In the rows, 128 means zero.
One turn moves every row onto another: examples first, then more rows asked:
dulak: [139 146 106 141 168 111 135 111 135 113 102  84  73 137 129 155]
pagaf: [113 141 106 156 138 110 119 132 126  98  95  93 105 140 155 117]
fide: [129 116  99 146 124 130 129 116 167  95 102  89  90 154 135 123]
Fudok: [131 147 142 157 148 121 144  98 111 126 137 132 100 135 112 114]
ladon: [122 103 133 160 138 124 161 113 146 119 129  86 119 155 138 119]
tubug: [115 173 135 147 131 149 137 109 126 143 104  99 101 170 140 130]
susa: [142 155 118 134 111 110 114  65 142 146 140 113 107 147 132 127]
feku: [126 157 106 128 162 144 134 115 156 124 120  85 134 139 109 128]
murak: [123 150 115 117 143 133 118 119 123 138 169  96 110 152 161 123]
Kamib: [118 140 126 145 138 109 123  84 120 114 106  93  91 145 165 155]
zevor: [107 143 108 133 113 119 128  95 159 122 125  87 118 148 176 139]
pugez: [163 163  94 130 132 146 121  86 150 135 131  95  91 144 142 148]
nugu: [134 162  97 145 127 110 116 132 146  90 120  82  79 138 156 127]
lefu: [ 95 133 100 138 125 128 138 145 165 131 124  97 115 165 144 138]
rof: [145 132 103 144 131  95 139 106 133 144 122  69 116 139 153 106]
vumu: [125 129 115 152 119 123 118 137 142  93 124  98  67 166 146 141]
Zad: [116 159 125 157 109 124 136 101 149 153 137  94 123 177 117 116]
Sol: [139 155 118 148 117  85 115 133 111 145 110 106  94 141 147 137]
vefa: [130 149 110 160 142 122 138 131 136 143 182 103 110 165 123 125]
Niluk: [130 158 123 159 100 122 130  98 145 137 131 108 128 158  98 122]
lumo: [145 148 125 132 114 112 120  75 135 125 156 121 112 130 118 121]
Kov: [127 105  91 141 134 114 114 117 138 101 123  97 103 141 162 115]
zat: [144 149 108 169 116 120 132 124 122 148 169 111 108 166 120 124]
Bugu: [132 123 119 145 152 145 112 115 114 130 132 123 109 158 123 163]
nov: [142 167 124 145 115 110 135 134 160 115 112 113  88 127 120 155]
mem: [141 118 128 143 125 126 145 124 165 102 161 112  92 137 137 153]
Bulid: [154 168 105 163 147 123 157 110 139 133 151 104  99 136 112 107]
gagap: [144 165 109 158 169 123 151 111 148 126 147 113 103 128 104 128]
gitus: [128 128  89 132 157 116 131 153 147 128 138  97  81 153 131 150]
Zuluz: [133 147 134 153 150 116 127  87 117 134 125 140  97 134 116 140]

Kov moves to vumu
vefa moves to Zuluz
Niluk moves to Bulid
Where do these go?
pugez moves to murak
ladon moves to nov
lefu moves to dulak

One turn moves every row onto another: examples first, then more rows asked:
venek: [136 145 143 100 141 123 102 115 104 131 140 145 104 118 142 167 115 111
 150 135 149 133 142 114 133 110 155 134]
somas: [137 129 152 120 108 136 112 144 155 115 105 102 154 135 123 127 139 131
 127 139 153 143 118 113 167 132 137 147]
zali: [122 104 118 140 135 106 133 112 120 138 121 131 122 135 120 115 110 155
 163 132 128 134 160 151 148 115 124 168]
zepes: [122 129 131 114 127 102 147 111 147 121 111 148 112 157 112 144 116 123
 104 141 137 150 144 136 111 128 125 147]
suda: [108 114 143 130 155 132 115 101 131 125 105 141 114 152 125 124  97 113
 151 149 120 153 119 108 132 105 133 145]
sakog: [121 123 132 148 139 124 156 120 114 128 148 138 117 158 111 135 119 133
 148 133 107  87 113 140 113 124 111 122]
mak: [138 141 135 138 134 139 134 140 134 101 146  99 152 132 111 126 142 148
 128  96 134 108 117 163 130 130 109 122]
nirus: [109 122 120 105 115 127 114 129 125 136 124 102 134 133 113 134 163 124
 159 139 136 151 109  95 121 120 116 164]
zasa: [143 113 110 103 102 146 142 147 105 145 125 106 147 135 108 132 116 124
 150 146 142 122 145 125 157 137 146 143]
fefem: [113 106 125 117 132 131 104 131  95 127 148 104 124 116 117 112 139 129
 152 122 119 146 146 158 128  98 112 159]
bab: [123 101 153 108 138 159 143 152 101 131 128 121 134 141 117 121 103 112
 148 138 119 127 141 141 156 107 146 113]
vofed: [120 118 163 106 138 126 110 141 120 106 119 151 120 131  89 138 113 100
 125 139 153 142 142 109 130 131 140 120]
fupuv: [111 136 150 113 119 130 116 123 138 124 116 102 119 118 140 121 170 123
 114 144 132 151 114 154 116 118 147 137]
Tode: [128 141 132 115 164 141 127 107 142 124 139 138 118 149 152 159 114 113
 127 116 139 145 136 132 157  91 123 132]
situk: [107 131 136 115 122 132 101 141 104 123  99 141 168 131 122 122 123 146
 172 107 135 114  95 115 114 131 131 124]
Mapo: [135 119 146 115 121 115  94 115 116 108 104 137 151 142 116 123 110 132
 114 124 157  91 114 155 110 134 140 109]
Zila: [101 125 116 124 113 117 116 118 113 136 117 164 141 155 127 121 133 127
 126 134 115 104 101 149  95 122 106 128]
zares: [124 114 123 143 130 125 101 123 116 132 122 127 150 155 116 117  95 101
 137 120 151 100  93 114 128 128 100 129]
dabuk: [148 165 101 111 130 146 121 116 112 135 129 114 157 126 133 116 130 136
 164 134 125 121 108 156 105 114 139 138]
Fotuv: [144 151 137 100 141 140  94 117 129 125 144 111 127 117 161 150 142 111
 130 127 152 140 126 136 152  97 143 137]
dup: [115 151 142 138 107 125 128 163 127 127 114 139 156 131 119 119 124 126
 115  97 155 115 106 148 121 140 113 128]
lubud: [123 138 133 103 112 117 116 121 115 137 144 127 106 118 143 173 165 139
 150 139 143 117 132 114 140 122 145 147]
Bize: [145 103 140 129 127 104 135 142 136 126 119 110 134 130 162 112 141 131
 132 131 108 140 142 155 151 137 140 112]
Tus: [141 142 144 147 114 117 123 157 110 130 137 127 145 118 128 121 141 139
 179 132 123  96 104 114 134 143 129 128]
nomeb: [120 128 140 117 133 112 140 124 134 123 139 157 107 142 129 180 136 141
 135 121 139 120 149 110 154 129 128 133]
Punag: [160 130 113 124 161 140 109 118 118 102 139 131 159 149 110 124  93 115
 151 115 125 118 122 129 125 126 116 108]
rup: [151 115 115 110 124 101 130 146 107 122 134 123 123 123 129 132 117 107
 124 119 119 155 161 143 114 151 134 119]
kudo: [125 128 129 116 135 139 129 125 150 125 143 120 134 147 148 165 156 136
 137 117 135 127 124 111 177 112 113 137]
Farer: [112 143 124 129 130 121 132 107 119 138 104 100 141 139 139 117 114 134
 140 102 148 117  88 152  90 124 130 137]
Rab: [156 152 136 132 126 107 112 128 111 119 134 168 135 120 114 119 108 134
 141 148 138  97 139 161 114 128 141 129]

lubud moves to nomeb
zasa moves to zali
Punag moves to dabuk
Where do these go?
somas moves to suda
Zila moves to dup

